Each scene shows the same named points in several views, each turned, perhaps mirrored, and shifted as a whole.
A view may leave some points out. In some views, one point has been moved. Which views, in the order they come, and which point in each? Write no view if no view has one.

-- scene 1 --
view 1:
  k_47 [-14.2 -13.4 -18.0 -16.9   1.2  36.1  49.6   9.2]
  k_569 [-19.9 -10.5 -13.7  -9.9 -12.4  58.0  35.8  14.8]
  k_552 [-12.5 -26.2 -28.3 -11.0  -0.9  48.3  34.8  16.6]
  k_918 [-21.8 -23.7 -25.1 -10.6   1.0  40.0  24.3  16.5]
  k_145 [ -4.5 -13.4 -29.2 -24.5   1.4  40.0  34.4  17.3]
  k_732 [-19.2  -7.4 -27.4 -26.5  -2.1  44.5  34.3  15.2]
  k_189 [-14.6 -16.4 -12.7 -14.4  -1.0  58.2  31.7  22.7]
  k_304 [-15.3 -18.2 -30.5 -21.1  10.0  50.5  45.0  14.6]
  k_908 [ -6.7 -24.1 -30.1 -13.5  -4.6  48.4  31.9  30.6]
  k_542 [-15.1 -10.4 -23.2 -18.9   4.0  41.2  36.9   6.1]
  k_185 [-20.7 -16.0 -27.4 -28.7  -9.1  39.4  54.3  14.8]
view 2:
  k_542 [ 75.9   9.1 -23.8 -43.4  24.9 -26.5 -66.7 -18.6]
  k_145 [ 80.9   2.8 -20.4 -46.2  30.6 -24.6 -69.5 -17.7]
  k_569 [ 63.3  14.6 -32.0 -36.1  44.8 -21.8 -73.1   0.2]
  k_189 [ 74.7   5.2 -29.6 -39.9  45.3 -27.1 -69.4   4.2]
  k_552 [ 68.4  -3.5 -26.7 -36.1  31.2 -28.8 -64.4  -8.1]
  k_908 [ 72.8  -7.7 -17.8 -41.2  29.2 -22.4 -68.9  -0.2]
  k_304 [ 73.3   6.5 -25.8 -47.5  31.8 -32.9 -54.0 -12.8]
  k_918 [ 66.4  -9.2 -35.2 -43.3  34.3 -31.7 -74.7 -11.3]
  k_732 [ 70.3   9.5 -23.9 -53.0  38.5 -26.1 -71.7 -17.0]
  k_185 [ 64.8   9.4 -26.1 -51.1  36.2 -11.2 -55.6 -22.1]
  k_47 [ 75.4  10.8 -38.9 -43.0  31.9 -17.9 -60.4 -20.1]
view 3:
  k_908 [  6.2  25.5  -3.7 -19.9  28.7  -5.7  10.0  11.3]
  k_552 [  7.1  24.0  -9.6 -15.8  36.1   1.3  15.4  19.9]
  k_189 [ -5.5  19.4 -20.9 -10.5  31.4  -8.2  14.7  12.4]
  k_304 [ -4.3  21.0  -8.5 -15.8  49.2   1.3   6.0  23.4]
  k_145 [ -6.6  21.0  -0.1 -15.9  37.0   9.9   7.7  11.4]
  k_542 [-1.2 21.7 -1.5 -9.5 44.3 10.9  7.5 12.9]
  k_185 [ -3.3  33.1 -18.6 -21.0  47.4  15.9  -2.9  13.0]
  k_732 [ -5.9  15.1 -13.6 -13.0  36.9  11.6  -0.5  13.0]
  k_569 [  2.5  20.0 -29.9  -4.6  35.2   0.3  13.0   6.7]
  k_47 [ -8.2  33.9 -13.8  -6.4  45.2  14.7   9.4  17.5]
view 4:
  k_918 [50.8 -5.3  9.6 40.0 -1.0 24.9  0.2 -2.5]
  k_189 [48.4  3.1 16.7 38.1 -6.9 20.0 23.1 -0.9]
  k_569 [ 42.0   4.4   7.9  37.2  -3.6  16.2  24.8 -12.8]
  k_552 [39.2  2.4 11.6 36.7 -1.9 21.8  4.8  4.7]
  k_304 [ 39.5   4.0  16.5  40.2 -11.6   5.6   2.3   6.8]
  k_185 [ 34.8  -0.6  -3.8  32.8 -22.4   4.2   4.4   0.2]
  k_542 [ 32.0   1.9  11.4  49.1 -15.2  15.5   1.4   0.5]
  k_732 [ 40.1  -8.5  12.2  42.7 -18.0  11.3   6.9  -7.2]
  k_908 [37.1 -6.8 11.0 39.5 -5.1 27.0 13.1 12.6]
view 5:
  k_732 [  4.5  23.3  50.2  20.6 -42.6  -6.5   2.9   0.6]
  k_304 [  5.1  34.8  59.8  17.4 -51.8  -7.7   4.4  12.8]
  k_145 [  3.0  20.9  61.7  16.9 -36.4  -6.2   4.9  10.0]
  k_908 [ -2.8  20.2  65.0  17.4 -45.2   5.4  21.2  10.3]
  k_569 [  2.6  23.4  39.6   2.4 -52.0   3.3  15.8   0.7]
  k_47 [  5.7  33.7  60.0   1.3 -42.5 -11.9   2.9  -0.3]
  k_542 [  5.1  20.7  61.7  12.3 -44.3 -12.9   4.4   9.6]
  k_552 [  9.3  25.4  62.8  11.9 -50.1   2.4  16.6   9.4]
  k_189 [  0.9  30.6  44.5   9.8 -44.3   5.9  19.4  10.2]
  k_918 [ 17.3  25.9  59.0  17.5 -43.2  -0.5  22.5   0.5]
Moved in: view 1
  out of place in view 1: k_542

-- scene 2 --
view 1:
  k_828 [ 37.0  27.1   2.0 -34.5  -5.7   8.5  -6.8 -11.5 -38.2 -17.2  20.5 -24.6]
  k_5 [ 28.6  28.3   4.4 -37.9  -4.8  18.4 -12.6   4.7 -27.3  -9.5   5.8 -26.6]
  k_399 [ 34.4  23.0  -1.0 -31.6  -5.7   4.6 -11.0  -8.8 -36.0 -22.4  20.3 -18.2]
  k_354 [ 37.5  24.1   2.6 -31.4  -7.6   8.1  -6.3 -13.2 -40.4 -13.2  23.9 -28.1]
  k_408 [ 35.9  27.2   2.0 -33.2  -7.1  10.1  -8.1  -9.0 -36.1 -16.4  20.3 -24.6]
  k_298 [ 25.0  26.8   7.6 -38.9 -10.3  18.6 -20.2   8.1 -24.7 -13.3   5.7 -23.3]
  k_210 [ 36.8  24.9   4.2 -37.4  -5.7   4.4  -7.0 -14.4 -42.3 -20.8  19.4 -23.8]
view 2:
  k_828 [ -7.3 -47.6 -19.7  66.5   2.4  13.1 -42.1   6.8  -3.3  51.7  64.4  16.3]
  k_298 [-13.8 -65.0 -28.0  64.4  -6.8   4.8 -48.2  14.4  12.3  50.2  60.9  -2.8]
  k_408 [ -6.8 -49.3 -20.4  66.7   1.2  13.5 -41.6   7.5  -1.6  52.1  63.6  13.3]
  k_399 [ -6.8 -45.2 -23.7  72.9   2.5  10.8 -38.9  11.2   1.7  50.9  59.3  17.3]
  k_354 [ -6.3 -44.5 -17.3  67.7   0.2  17.0 -41.7   5.5  -4.6  56.2  67.3  15.2]
  k_210 [ -8.8 -44.9 -22.7  68.3   2.5  11.1 -45.3   7.5  -4.6  52.8  65.3  22.1]
view 3:
  k_828 [ -7.8 -14.4   3.6 -19.7   8.6  11.2  -8.6  -1.8 -10.6  29.2 -12.8  -0.4]
  k_765 [ -5.2 -20.4  13.7  -7.3  14.7  11.8   0.7 -10.1 -26.9  17.8   7.7   0.2]
  k_399 [ -7.7 -13.2   2.2 -19.7   7.9  11.6 -12.7  -8.6 -12.4  32.9  -6.5   4.3]
  k_5 [ -0.9 -17.5  10.4  -6.7  10.5   1.3   1.8  -9.0 -13.6  14.1  -3.6  -2.0]
  k_354 [ -9.4  -8.9   5.7 -22.8   8.9  11.5  -8.4  -1.6 -10.6  29.0 -18.1  -1.5]
  k_210 [ -8.4 -17.7   5.6 -20.7   3.8  15.3 -12.5  -3.0 -10.0  32.0 -14.2  -1.2]
  k_298 [  4.0 -16.5  13.4  -9.2   8.8   2.8   0.1 -12.2 -18.5  11.9   4.7  -0.7]
  k_408 [ -6.8 -13.2   3.8 -19.7   9.6   9.5  -7.9  -2.8 -11.7  26.8 -11.4   0.0]
view 4:
  k_828 [-30.2   1.5   1.2 -24.5 -62.1 -52.9 -13.8 -22.3 -15.5  16.2  -4.8 -26.3]
  k_765 [-30.8  -2.2  12.3 -29.5 -53.1 -51.6  -6.2 -43.2   5.0   5.6 -11.6 -21.7]
  k_298 [-28.1 -11.8   7.7 -30.4 -52.7 -45.5  -7.0 -32.5   2.1   2.4 -17.1 -17.0]
  k_408 [-28.7   1.4   1.2 -24.8 -60.6 -51.6 -13.5 -22.2 -12.9  14.5  -6.1 -25.3]
  k_399 [-28.6   5.2   0.0 -23.3 -65.8 -53.6 -17.5 -28.1 -14.9  13.2 -12.0 -24.6]
  k_210 [-34.1 -10.9   0.1 -25.8 -63.9 -56.4 -12.2 -29.8 -10.5  10.2 -15.8 -23.2]
  k_354 [-28.8   1.7  -3.4 -24.3 -62.8 -55.2 -13.7 -17.3 -13.2  16.7  -2.9 -29.7]
view 5:
  k_354 [-14.6   7.8 -13.5 -33.8 -50.5   6.8 -16.5 -29.8  39.1 -14.1 -31.5  16.3]
  k_298 [-24.8  25.6  -1.8 -26.9 -38.2   0.3 -20.6 -25.4  37.1 -14.4 -40.0  42.6]
  k_5 [-20.6  22.4  -1.8 -20.7 -39.9  -0.1 -22.1 -29.0  37.1 -13.8 -35.1  35.4]
  k_399 [-19.8   6.9 -15.3 -33.3 -53.4  12.3 -22.0 -29.3  40.4 -17.2 -39.7  27.0]
  k_408 [-17.8  10.7  -9.7 -31.7 -51.3   7.4 -18.7 -30.4  39.9 -16.0 -34.5  22.4]
  k_828 [-16.6   9.2 -10.9 -31.8 -52.3   7.1 -20.1 -30.8  40.1 -18.1 -34.1  20.1]
  k_210 [-15.4   5.8 -14.2 -34.5 -51.4   5.6 -21.5 -29.9  40.2 -23.5 -37.5  18.3]
Moved in: view 4
  out of place in view 4: k_210
